In the data rows, zero lies at 4.5, halfway between 4 and 5.
Every row has a hidden score from 0 to 20. What is each row's score? 10 is about the middle. The score is a weighted sum of the row's numbers plus the product of two more (or one squared), each taken from its middle value.
[4, 5, 2, 3, 3, 7, 5, 5, 4, 4, 4, 4, 6, 4, 4, 4] 9
[2, 4, 3, 4, 5, 2, 5, 3, 5, 6, 4, 5, 2, 3, 3, 4] 11
[1, 3, 3, 1, 4, 4, 7, 5, 3, 5, 4, 4, 4, 3, 3, 3] 8
[7, 6, 3, 5, 6, 7, 1, 8, 3, 1, 5, 1, 8, 5, 6, 5] 18
[6, 5, 8, 4, 6, 5, 4, 1, 7, 6, 4, 7, 4, 7, 4, 6] 11
[4, 5, 7, 3, 5, 4, 5, 3, 7, 6, 5, 8, 4, 6, 2, 5] 13
[5, 7, 6, 3, 4, 7, 3, 8, 3, 1, 4, 4, 6, 6, 4, 5] 12
[3, 4, 7, 3, 4, 5, 5, 6, 4, 5, 3, 5, 4, 2, 3, 4] 15
[5, 6, 5, 2, 3, 7, 4, 7, 4, 2, 6, 5, 6, 4, 3, 6] 12
[7, 5, 8, 4, 4, 4, 4, 3, 7, 4, 6, 7, 5, 6, 4, 8] 12
[4, 4, 5, 4, 7, 4, 5, 4, 7, 7, 5, 5, 3, 5, 3, 5] 10
[5, 4, 5, 8, 7, 3, 3, 2, 3, 6, 4, 3, 4, 4, 7, 3] 10
[4, 4, 8, 6, 6, 4, 4, 4, 6, 5, 5, 5, 4, 6, 5, 6] 12
[4, 4, 3, 4, 4, 5, 4, 6, 1, 3, 5, 1, 7, 4, 5, 3] 9
[8, 7, 4, 6, 7, 6, 1, 5, 3, 3, 5, 2, 8, 6, 7, 6] 13
[3, 4, 2, 3, 5, 4, 4, 6, 3, 4, 4, 4, 4, 4, 4, 4] 9
[5, 5, 3, 3, 3, 5, 5, 3, 7, 6, 5, 8, 4, 7, 3, 7] 7
[7, 5, 4, 6, 2, 7, 3, 6, 3, 2, 4, 2, 7, 3, 6, 5] 17
[4, 5, 4, 5, 3, 4, 6, 3, 4, 5, 4, 4, 4, 4, 5, 4] 8
[4, 4, 6, 5, 3, 4, 6, 2, 6, 7, 4, 6, 2, 4, 2, 6] 18
[5, 4, 2, 7, 7, 6, 3, 7, 0, 2, 5, 1, 6, 3, 6, 4] 12
[7, 5, 2, 6, 6, 4, 3, 4, 4, 4, 5, 5, 6, 6, 6, 6] 7
[5, 5, 3, 5, 5, 5, 4, 7, 4, 3, 4, 4, 4, 4, 6, 6] 14
[6, 6, 6, 5, 6, 6, 4, 7, 3, 3, 4, 4, 6, 5, 6, 5] 7
[4, 4, 1, 6, 6, 4, 4, 4, 3, 5, 4, 5, 4, 3, 6, 4] 10
[3, 4, 3, 3, 7, 5, 6, 6, 4, 4, 3, 5, 4, 4, 3, 3] 10
[8, 7, 7, 6, 3, 6, 2, 6, 3, 2, 6, 4, 9, 7, 7, 5] 8
[7, 6, 6, 6, 4, 6, 2, 6, 3, 2, 4, 4, 7, 6, 8, 5] 11
[5, 4, 4, 5, 4, 4, 4, 3, 6, 5, 3, 5, 2, 4, 5, 6] 13
[4, 5, 3, 8, 3, 3, 2, 1, 3, 5, 3, 3, 3, 4, 7, 4] 15
[6, 4, 7, 4, 8, 4, 4, 5, 6, 5, 4, 7, 3, 6, 3, 5] 12
[5, 4, 5, 5, 7, 3, 5, 4, 7, 7, 5, 9, 3, 6, 3, 5] 19
[5, 6, 5, 4, 3, 4, 4, 4, 8, 5, 6, 7, 4, 5, 2, 6] 11
[5, 5, 5, 2, 4, 4, 6, 5, 6, 7, 4, 6, 3, 4, 1, 5] 9
[6, 6, 3, 4, 4, 6, 3, 6, 5, 3, 5, 5, 5, 5, 5, 5] 8
[3, 3, 3, 4, 5, 2, 7, 2, 6, 8, 5, 6, 2, 3, 2, 4] 16
[6, 6, 7, 7, 7, 6, 3, 6, 2, 2, 4, 2, 7, 6, 7, 4] 8
[5, 4, 3, 8, 6, 2, 4, 2, 4, 5, 3, 4, 5, 4, 8, 5] 13
[3, 5, 6, 5, 5, 2, 5, 4, 5, 6, 4, 3, 3, 2, 5, 4] 14
[6, 5, 6, 7, 5, 3, 4, 3, 5, 5, 5, 5, 4, 6, 7, 6] 7
[2, 2, 7, 3, 1, 2, 7, 3, 7, 8, 3, 6, 1, 3, 3, 4] 13
[3, 5, 6, 3, 5, 7, 4, 4, 5, 5, 5, 4, 5, 5, 5, 4] 8
[2, 3, 4, 4, 4, 2, 6, 2, 6, 7, 4, 7, 1, 4, 3, 4] 13
[7, 6, 2, 3, 4, 7, 3, 6, 5, 2, 6, 6, 7, 7, 4, 5] 4
[5, 5, 7, 2, 7, 7, 4, 8, 7, 2, 6, 5, 5, 7, 3, 5] 6
[7, 6, 4, 7, 6, 3, 4, 3, 4, 5, 5, 5, 4, 6, 5, 5] 5
[1, 5, 5, 5, 7, 3, 5, 4, 2, 6, 4, 2, 5, 2, 4, 3] 12
[8, 6, 7, 6, 6, 5, 4, 3, 6, 4, 5, 4, 6, 7, 6, 5] 5
[2, 4, 2, 3, 3, 5, 5, 7, 3, 3, 4, 3, 5, 3, 4, 4] 14
[3, 3, 5, 4, 4, 5, 3, 7, 2, 5, 4, 2, 6, 2, 5, 4] 14
[3, 3, 5, 2, 4, 3, 6, 6, 6, 5, 4, 5, 4, 5, 2, 4] 9
[5, 4, 8, 2, 3, 6, 6, 6, 6, 4, 6, 7, 6, 7, 3, 6] 10
[4, 5, 3, 2, 7, 5, 6, 4, 6, 4, 5, 6, 3, 7, 2, 5] 5
[7, 7, 3, 3, 6, 5, 4, 6, 5, 4, 5, 5, 6, 7, 5, 5] 1
[3, 5, 4, 3, 5, 4, 4, 6, 5, 6, 3, 4, 4, 4, 3, 4] 9
[7, 5, 7, 5, 4, 7, 2, 5, 4, 2, 6, 3, 7, 7, 6, 5] 8
[6, 6, 7, 2, 4, 7, 4, 7, 4, 2, 6, 5, 6, 6, 3, 6] 8
[3, 4, 3, 4, 5, 3, 7, 3, 6, 6, 4, 5, 3, 4, 4, 4] 7
[2, 4, 3, 5, 6, 4, 5, 7, 2, 4, 4, 0, 5, 4, 6, 3] 9
[7, 5, 7, 5, 4, 5, 4, 4, 6, 4, 5, 6, 4, 7, 4, 6] 8
[4, 4, 5, 6, 4, 4, 4, 6, 2, 4, 4, 3, 5, 3, 5, 4] 13
[2, 3, 2, 3, 5, 4, 6, 5, 5, 6, 4, 4, 3, 2, 4, 3] 9
[2, 4, 8, 6, 4, 2, 5, 3, 3, 5, 4, 3, 3, 2, 5, 3] 14
[6, 3, 5, 7, 8, 4, 3, 3, 4, 3, 4, 4, 5, 5, 8, 4] 9
[5, 4, 3, 8, 8, 3, 4, 3, 2, 6, 4, 3, 5, 3, 6, 4] 12
[3, 4, 4, 4, 3, 2, 6, 3, 5, 5, 4, 5, 2, 4, 2, 4] 11
[4, 4, 2, 4, 4, 4, 6, 5, 5, 5, 4, 5, 4, 5, 4, 4] 6
[7, 5, 7, 6, 7, 6, 2, 4, 7, 4, 4, 7, 6, 8, 6, 5] 10
[2, 2, 2, 4, 3, 2, 6, 3, 5, 7, 5, 3, 3, 2, 2, 4] 14
[2, 2, 4, 2, 3, 4, 6, 6, 4, 5, 4, 4, 3, 2, 2, 4] 14
[3, 4, 5, 5, 2, 3, 5, 4, 4, 5, 4, 3, 4, 4, 4, 3] 10
[2, 3, 3, 2, 3, 5, 6, 7, 5, 5, 4, 4, 4, 3, 4, 3] 8
[2, 2, 2, 4, 5, 1, 7, 2, 6, 7, 4, 5, 2, 3, 3, 4] 12
[3, 5, 3, 8, 6, 1, 5, 2, 4, 6, 3, 4, 3, 2, 6, 3] 12
[2, 5, 3, 3, 2, 5, 6, 6, 3, 5, 5, 4, 4, 3, 4, 3] 6
[5, 5, 5, 4, 8, 6, 4, 5, 5, 4, 6, 5, 5, 5, 4, 5] 9
[5, 4, 7, 3, 4, 5, 5, 4, 6, 4, 5, 5, 5, 6, 3, 4] 10
[3, 4, 2, 6, 6, 4, 4, 4, 3, 5, 5, 3, 4, 3, 4, 4] 13
[4, 4, 5, 3, 5, 6, 5, 7, 5, 4, 4, 6, 5, 4, 3, 4] 13
[4, 5, 3, 4, 3, 4, 5, 3, 7, 5, 4, 7, 4, 5, 5, 5] 8
[3, 5, 4, 5, 6, 3, 5, 4, 3, 4, 4, 3, 5, 5, 4, 4] 10
[6, 4, 6, 7, 3, 3, 3, 3, 3, 4, 5, 3, 5, 4, 8, 5] 14
[2, 4, 4, 4, 3, 5, 6, 5, 4, 5, 5, 3, 3, 0, 3, 4] 15
[2, 3, 3, 5, 3, 1, 7, 3, 5, 7, 4, 5, 2, 2, 5, 4] 10
[5, 5, 6, 4, 1, 5, 4, 3, 6, 6, 6, 6, 3, 5, 4, 5] 8
[6, 5, 5, 7, 5, 5, 2, 4, 3, 5, 5, 4, 5, 4, 6, 5] 11
[3, 3, 2, 3, 5, 3, 6, 4, 3, 7, 4, 3, 3, 3, 4, 4] 7
[5, 4, 6, 5, 8, 4, 7, 3, 8, 6, 4, 6, 3, 4, 3, 5] 15
[7, 5, 6, 5, 7, 8, 2, 7, 3, 0, 6, 4, 8, 7, 5, 6] 11
[6, 5, 6, 4, 6, 5, 5, 2, 8, 6, 6, 8, 3, 8, 2, 6] 15
[7, 5, 3, 7, 6, 5, 2, 5, 5, 4, 5, 6, 5, 7, 6, 7] 8
[5, 4, 7, 7, 4, 4, 4, 4, 2, 6, 4, 4, 6, 4, 7, 3] 11
[5, 5, 3, 3, 2, 5, 4, 4, 8, 4, 4, 7, 4, 5, 3, 6] 13
[2, 5, 3, 3, 4, 4, 6, 3, 6, 7, 4, 6, 2, 3, 2, 4] 11
[3, 3, 2, 7, 3, 3, 6, 2, 4, 7, 4, 3, 4, 2, 6, 4] 13
